[-25  -6 -17 -45  24   7   8 -40  41  -2  57 -11 -18  74  -2   1 -25  30  72  -4  39 -29 -11 -51  44  35 -24 -40 -56  36  11  26]
[ -21   -5  -19   -9   60   10  -28   -5   24   22  -39  -23  -34   44   -3  -59   25    0   62  -67   54  -14  -34 -104    4    4    5   30  -61   17    1  -24]
[ 49  -2 -15  12 -29 -20  -5  35 -42 -13 -70  16  34 -95 -31  16  45 -26 -28   1 -63  21  44  45 -49   0   5  12  14 -15  -3 -34]
[-25 -12  35  39  -3   2 -27  32  65 108 -10  24 -47  32  11 -22  -5  54 -43 -57  30   8 -47 -26  37  35 -48  -1 -39  11 -26  51]
[ 29 -10 -22 -33 -17 -25  -5   0 -31 -57  36 -17  52 -32 -52 -13  10 -29  44  59 -13  -7  53 -42 -25 -32  38   1  14 -24  15 -11]
[-35  43 -21 -10 -57 -33 -53  43 -28   5  38  -4  20  13 -50 -51  18  37  99 -24 -10  57  62 -63   9 -13  20  72   3 -21   0  -9]
[  4  42  83 -19 -58  -2  16  20  17  70  25   2 -48 -41  24  -4 -19  89 -13  -1  28  40  52 -16  24 -10  -6   2  29  55  39  13]
[  -2  -46   -8  -43  -79  -37   -1   45   26   50    5   -3  -16  -37  -11  -16   31   13   44   13   16   20   15 -101    9   19   19  -21  -50   -2  -56   23]
[-21 -15  22 -37 -59 -38 -28  89  -7  60  20  11  24 -88 -17 -35  46   9  11  -4 -25   0   1 -66 -34   2  41  10 -89 -48 -29   9]
[-22 -12 -53 -31  52  14 -52  -3  -6 -83 -24 -25   9   1   5 -35   2 -17  88 -11  29 -29   2 -62 -13 -21  33 -24 -68   4  21 -51]
[ 38  38  69  -3 -33 -10  35 -19  13  61  14  47  33 -31  13  29  10 -16 -83  36 -44  31  21  74  34 -11  -5 -37  54  13 -11  19]
[  2   5  46  31   2  -9  12   1 -17  72  44   4  16 -62  78 -29  -5   7 -72  24 -47 -37 -35  22  15  -5   0  32 -27 -33  -6  66]
[-11  25  18  41   9 -12   6  15 -14  27 -11  14  28 -40  51 -37 -32  -3 -81 -11 -84 -11 -57  48   3  -6   6  81  22 -16  -2  15]
[-25  -3 -30   0  -3 -10 -22   3 -37 -41 -21 -28  75  54 -67 -39  30 -47  55 -23  -2  15   6 -25 -30 -16  36  54   7 -43 -28 -43]
[ 19  21  -6 -23  15  17  -1 -33  32 -53  12 -13 -35  97 -14  30 -30   5  72   0  70  25  56 -38   2  15 -12 -43  -7  28  32  -9]
[ -1  14  54  47 -24   0  47  -2  21  33  -7  10 -48   6   3   0 -64  17 -74 -16 -18  15 -43  77   5   7 -32  -8  45  15  -1  10]
[  49  -34  -58    6  113   56  -15   49   25  -19   13  -34 -112    3   21   35  -13   12  -34   10  -15   13  -30   11   -7  -15   12    0   12  -30   13   23]
[ 39 -30 -82   7 127  39 -11  20  36 -58  12  -5 -51  25 -35  36 -34 -56   8 -11 -46  -1 -30  22 -19  -9  51  25   5 -26  -3  11]
[ 39   2 -22 -67  -3 -46 -19  20 -47 -45  42  34  66 -60 -29 -18  29 -44  29  54 -54   7  46  12 -22 -44  27 -23  17   9  11  -4]
[-56  26  79 -17 -89 -36   7 -24 -11  64  14  17  15 -35  -6 -13  30  58 -17  18  22  -2  50 -21   5   4 -34 -18  -5  38  40   2]
[ 34   6 -32  14  35  36  10  42  28  11  49 -49 -88 -15  14  14  12  39  20 -15 -27  27  48 -21  -7 -49 -23  30  21 -26  26   3]
[-17  67  24  -1 -54  -5 -32  19   9  49  41  11 -33  14  -9 -22 -12 110  28  -6   2  36  50 -31  -2 -14 -38 -11   4  -1  41 -21]
[-18  17   2  21  39  -4   1 -58  20 -11  57  23 -21 105  62   4 -59  21  -5   4  63 -54 -69 -11  69  34   6  -6   1  41  25  40]
[ 17  13 -66  11  64  26 -45  44  14 -34  37 -40 -31  12 -43  -6  -1  10  49 -15 -35  16  14 -43  11 -48  29  46  26 -32  28   5]
[ -3   1  39  -6 -36  27 -31  35  14 100  27  39 -28  13  60 -25  43  23 -35  -7  29  10 -40 -39  20  46  12  21 -41  14 -33  28]
[-11 -32 -18 -52 -23   2  -2   1  31 -46  -5 -35 -15  37 -79   9  13  -8  77  -4  57  13  81 -71 -27  12  -9 -30 -13  -6  10 -34]
[-26  11 -28 -17 -72 -25 -45  -5 -44  -3  -9  11 100  28 -15 -65  58   9  63 -17   9  37  62 -44  -2 -13   8  54  -8 -11   7 -13]
[  25   18  -20    1   -3   18  -36   54   40   21   60  -57 -106   -3    7   10  -32   86   33  -38  -12   38   44  -28   50  -48  -15   73   10  -15   -3   19]
[ -1  -9 -19  -5 -34   0 -13  75 -26  -9 -79  -9  24 -63 -93  28  32 -22  28 -14 -37  55  47 -29 -67 -25  26 -23  23  -5   4 -40]
[ 12  28   3  33  57  31  12 -84 -20 -33  29   0 -27  78  36  -7 -44   4 -15  20  56 -30   1  43  19 -27 -28 -10  28  53  26   8]
[-53  10 -31 -10 -64 -35 -58   7 -53  -5   0   2  63   6 -60 -63  38   6  57  -5  15  24  15 -29  -5  -3  21  40  -1  -9  17 -16]
[ -7  37 107  -3 -60   3  -2  -9 -25  97  26 -18 -45 -24  23  25  16  73 -20  -5  14  44  47 -15  27   1 -51  -3 -13  25  39  -2]
[-20   7  48  41  -6  10 -25 -27  43  78  -5  10 -43  13  53 -14  14  52 -43 -49  30  -3 -31   3  26  54 -40  16 -30  -1 -28  25]
[ 20  -5 -87  37  35  18 -52  49   5 -38  43 -13 -27  25 -41 -49  -5   3  75  -8   3  17  25 -27  17 -23  21  56  -2 -44   9  14]
[-46  15 -62  25  48  13 -24  24   6 -36 -68 -15 -49  76  -2 -28 -17  40  57 -65  40 -32 -19 -43 -16  20 -38  12 -25  -4  18 -15]
[ 34 -38   2  -5  71  -5  20 -30  44 -27  -8  10 -58  -2  64  50 -49 -55 -84  16 -21 -40 -45  40   6   8 -16 -62 -34  20  -5  14]
[  0 -12  39  29  -7  -9 -35   6  59 100 -11  31 -26  21  63   3   5  16 -56 -37   9   3 -46  13  54  51 -21  13 -16  12 -36  54]
[ 21  18 -34   8  52  25  10 -69  24 -69  -8 -12 -19 101  -3  41 -30  12  27  -3  73 -52  14  33  12  17 -30  -7  37  43  40 -29]
[ -2 -45  49 -64   2   7 -55  24  22  89  24  -4 -10   2  58 -47  71   6 -19 -10  39  21 -45 -80  59  38  28  17 -60  28 -45  22]
[-27  -3  16  32 -52  -3 -11  20  -9  93  44  23   4 -61  35 -50  28   9 -53   5 -61   5 -44  -2   7  15   6  35 -56 -39 -32  35]
[ 27 -45  23  -4  49  28  33 -44   8 -19 -21  -1 -17 -25  54  55 -35 -52 -50   4  -6 -46 -39  58 -25  16 -17 -70  13  14 -16  40]
[ 14 -10  10   4  21   1   2  -1  -1 -49 -57  -8  23 -16 -27  22 -28 -25 -40  -3 -34  29  34  81 -28 -47  11  15  94   9  24 -64]
[  32   24   31   -9    5    9   12   16   32   42   41   27 -104  -45   66   50  -31   80  -55   16    0   11   18    9    3  -13  -36  -26   13   26    7   38]
[ -7  -9 -24 -45  12  14  -6 -42  21 -32  23 -16 -45  69 -29  13  15   0  58 -25  79   1  43 -81  12  16  -7 -64 -33  12 -28  32]
[  7  -7 -19 -35   0  32 -21 -57  24 -18  32 -32 -30  68 -18  11  -2  27  94  -6  81   4  25 -65   5  18 -17 -39 -20  58  -4   2]
[-39  11  31  32  54 -12  -4 -50 -18  38  62  -2  -4  44  97  -9 -33   6 -19  21 -14 -49 -83  53  60  10 -35  21   4   3  25  42]

[  4  42  83 -19 -58  -2  16  20  17  70  25   2 -48 -41  24  -4 -19  89 -13  -1  28  40  52 -16  24 -10  -6   2  29  55  39  13] -> 0
[-18  17   2  21  39  -4   1 -58  20 -11  57  23 -21 105  62   4 -59  21  -5   4  63 -54 -69 -11  69  34   6  -6   1  41  25  40] -> 1
[  32   24   31   -9    5    9   12   16   32   42   41   27 -104  -45   66   50  -31   80  -55   16    0   11   18    9    3  -13  -36  -26   13   26    7   38] -> 0
[ 34 -38   2  -5  71  -5  20 -30  44 -27  -8  10 -58  -2  64  50 -49 -55 -84  16 -21 -40 -45  40   6   8 -16 -62 -34  20  -5  14] -> 0
[-56  26  79 -17 -89 -36   7 -24 -11  64  14  17  15 -35  -6 -13  30  58 -17  18  22  -2  50 -21   5   4 -34 -18  -5  38  40   2] -> 0
[ 49  -2 -15  12 -29 -20  -5  35 -42 -13 -70  16  34 -95 -31  16  45 -26 -28   1 -63  21  44  45 -49   0   5  12  14 -15  -3 -34] -> 1
[ 29 -10 -22 -33 -17 -25  -5   0 -31 -57  36 -17  52 -32 -52 -13  10 -29  44  59 -13  -7  53 -42 -25 -32  38   1  14 -24  15 -11] -> 2
[ -1  -9 -19  -5 -34   0 -13  75 -26  -9 -79  -9  24 -63 -93  28  32 -22  28 -14 -37  55  47 -29 -67 -25  26 -23  23  -5   4 -40] -> 1
[-25  -3 -30   0  -3 -10 -22   3 -37 -41 -21 -28  75  54 -67 -39  30 -47  55 -23  -2  15   6 -25 -30 -16  36  54   7 -43 -28 -43] -> 0
[ -7  37 107  -3 -60   3  -2  -9 -25  97  26 -18 -45 -24  23  25  16  73 -20  -5  14  44  47 -15  27   1 -51  -3 -13  25  39  -2] -> 0
[ -3   1  39  -6 -36  27 -31  35  14 100  27  39 -28  13  60 -25  43  23 -35  -7  29  10 -40 -39  20  46  12  21 -41  14 -33  28] -> 2
[-39  11  31  32  54 -12  -4 -50 -18  38  62  -2  -4  44  97  -9 -33   6 -19  21 -14 -49 -83  53  60  10 -35  21   4   3  25  42] -> 1
[-26  11 -28 -17 -72 -25 -45  -5 -44  -3  -9  11 100  28 -15 -65  58   9  63 -17   9  37  62 -44  -2 -13   8  54  -8 -11   7 -13] -> 0
[  49  -34  -58    6  113   56  -15   49   25  -19   13  -34 -112    3   21   35  -13   12  -34   10  -15   13  -30   11   -7  -15   12    0   12  -30   13   23] -> 0
[-17  67  24  -1 -54  -5 -32  19   9  49  41  11 -33  14  -9 -22 -12 110  28  -6   2  36  50 -31  -2 -14 -38 -11   4  -1  41 -21] -> 0
[-25 -12  35  39  -3   2 -27  32  65 108 -10  24 -47  32  11 -22  -5  54 -43 -57  30   8 -47 -26  37  35 -48  -1 -39  11 -26  51] -> 2
[  -2  -46   -8  -43  -79  -37   -1   45   26   50    5   -3  -16  -37  -11  -16   31   13   44   13   16   20   15 -101    9   19   19  -21  -50   -2  -56   23] -> 1
[-25  -6 -17 -45  24   7   8 -40  41  -2  57 -11 -18  74  -2   1 -25  30  72  -4  39 -29 -11 -51  44  35 -24 -40 -56  36  11  26] -> 1
[ -21   -5  -19   -9   60   10  -28   -5   24   22  -39  -23  -34   44   -3  -59   25    0   62  -67   54  -14  -34 -104    4    4    5   30  -61   17    1  -24] -> 2
[ -2 -45  49 -64   2   7 -55  24  22  89  24  -4 -10   2  58 -47  71   6 -19 -10  39  21 -45 -80  59  38  28  17 -60  28 -45  22] -> 2
[ 12  28   3  33  57  31  12 -84 -20 -33  29   0 -27  78  36  -7 -44   4 -15  20  56 -30   1  43  19 -27 -28 -10  28  53  26   8] -> 1
[  25   18  -20    1   -3   18  -36   54   40   21   60  -57 -106   -3    7   10  -32   86   33  -38  -12   38   44  -28   50  -48  -15   73   10  -15   -3   19] -> 0
[  2   5  46  31   2  -9  12   1 -17  72  44   4  16 -62  78 -29  -5   7 -72  24 -47 -37 -35  22  15  -5   0  32 -27 -33  -6  66] -> 1
[-53  10 -31 -10 -64 -35 -58   7 -53  -5   0   2  63   6 -60 -63  38   6  57  -5  15  24  15 -29  -5  -3  21  40  -1  -9  17 -16] -> 0
[ 38  38  69  -3 -33 -10  35 -19  13  61  14  47  33 -31  13  29  10 -16 -83  36 -44  31  21  74  34 -11  -5 -37  54  13 -11  19] -> 2
[ 20  -5 -87  37  35  18 -52  49   5 -38  43 -13 -27  25 -41 -49  -5   3  75  -8   3  17  25 -27  17 -23  21  56  -2 -44   9  14] -> 0
[-35  43 -21 -10 -57 -33 -53  43 -28   5  38  -4  20  13 -50 -51  18  37  99 -24 -10  57  62 -63   9 -13  20  72   3 -21   0  -9] -> 0
[ 19  21  -6 -23  15  17  -1 -33  32 -53  12 -13 -35  97 -14  30 -30   5  72   0  70  25  56 -38   2  15 -12 -43  -7  28  32  -9] -> 1
[ 27 -45  23  -4  49  28  33 -44   8 -19 -21  -1 -17 -25  54  55 -35 -52 -50   4  -6 -46 -39  58 -25  16 -17 -70  13  14 -16  40] -> 0
